arr = [7 6 1 5 2 8 6 5]
arr[0] -> 7
arr[3] -> 5
arr[2] -> 1
arr[5] -> 8

grid = ((39.8, -26.4, -41.3, -34.8, 48.8, 34.8, 55.3, 47.7, -31.5, 45.7, 54.1, 36.3, -35.0, -26.2, 34.5, -22.6), (-36.7, 35.2, 42.0, 39.2, -47.8, -46.0, -51.6, -40.1, 35.7, -57.0, -44.5, -53.1, 35.4, 44.9, -48.4, 33.0), (33.3, -29.8, -37.2, -26.2, 42.1, 34.9, 45.7, 34.3, -30.1, 35.4, 49.3, 45.1, -33.2, -29.5, 33.9, -28.6), (-47.1, 19.8, 45.0, 37.4, -44.6, -45.0, -46.8, -42.4, 42.5, -43.1, -55.8, -46.7, 32.2, 33.7, -39.6, 22.3), (-39.6, 25.8, 32.0, 50.1, -34.7, -32.3, -41.3, -38.8, 28.8, -50.4, -45.3, -38.6, 24.6, 24.2, -34.4, 35.4), (-38.6, 25.0, 46.2, 35.2, -46.7, -45.2, -49.9, -39.7, 22.3, -40.1, -52.9, -43.4, 24.0, 25.3, -37.6, 27.8))
grid[0,0] => 39.8
grid[5,6] => -49.9
grid[:, 14] => [34.5, -48.4, 33.9, -39.6, -34.4, -37.6]
grid[2,14] => 33.9
grid[5,1] => 25.0
grid[2,10] => 49.3
grid[:, 1] => [-26.4, 35.2, -29.8, 19.8, 25.8, 25.0]
grid[:, 7] => [47.7, -40.1, 34.3, -42.4, -38.8, -39.7]
grid[2,11] => 45.1
grid[0,2] => -41.3
grid[2,0] => 33.3
grid[4,6] => -41.3
grid[0,14] => 34.5
grid[1,8] => 35.7
grid[1,2] => 42.0
grid[:, 12] => [-35.0, 35.4, -33.2, 32.2, 24.6, 24.0]
grid[2,5] => 34.9
grid[4,15] => 35.4
grid[2,9] => 35.4
grid[4,12] => 24.6
grid[4,4] => -34.7
grid[2,13] => -29.5
grid[2,15] => -28.6
grid[2,4] => 42.1
grid[0,3] => -34.8
grid[5,4] => -46.7
grid[4,13] => 24.2
grid[0,1] => -26.4
grid[5] => [-38.6, 25.0, 46.2, 35.2, -46.7, -45.2, -49.9, -39.7, 22.3, -40.1, -52.9, -43.4, 24.0, 25.3, -37.6, 27.8]
grid[0,9] => 45.7
grid[1,11] => -53.1
grid[4,10] => -45.3
grid[5,2] => 46.2
grid[:, 5] => [34.8, -46.0, 34.9, -45.0, -32.3, -45.2]
grid[1,12] => 35.4

data = 30.3  10.2  43.5  21.3  49.6  -4.0
data[0]: 30.3
data[3]: 21.3
data[2]: 43.5

M =
[[ 17.5  37.5 -10.0  12.4  11.1  57.5]
 [ 11.5  37.7 -10.5  16.9  12.5  50.7]
 [ 15.1  35.7  -6.8  17.6  10.5  48.8]
 [-14.5 -29.1   5.1 -11.5 -11.6 -44.3]
 [-15.7 -34.8   9.5 -13.8  -8.5 -52.0]
 [ 22.4  33.1  -1.4  13.6  12.2  49.8]
 [-14.2 -26.9   4.9 -11.8  -7.0 -39.9]
 [ 20.4  35.9  -5.2  14.1  12.3  55.5]
 [-15.6 -31.3   5.7 -15.6  -5.7 -43.2]
 [ 17.3  33.0  -0.2  16.9  15.4  45.6]]
Indices start at 0.
(0, 0)	17.5
(2, 0)	15.1
(5, 1)	33.1
(3, 5)	-44.3
(6, 3)	-11.8
(4, 2)	9.5
(8, 4)	-5.7
(7, 3)	14.1
(4, 0)	-15.7
(9, 3)	16.9
(3, 1)	-29.1
(9, 1)	33.0
(9, 4)	15.4
(1, 1)	37.7
(6, 1)	-26.9
(8, 0)	-15.6
(7, 1)	35.9
(1, 5)	50.7
(1, 2)	-10.5
(3, 0)	-14.5
(4, 4)	-8.5
(7, 0)	20.4
(3, 2)	5.1
(8, 1)	-31.3
(5, 5)	49.8
(6, 0)	-14.2
(1, 0)	11.5
(9, 5)	45.6
(4, 5)	-52.0
(6, 2)	4.9
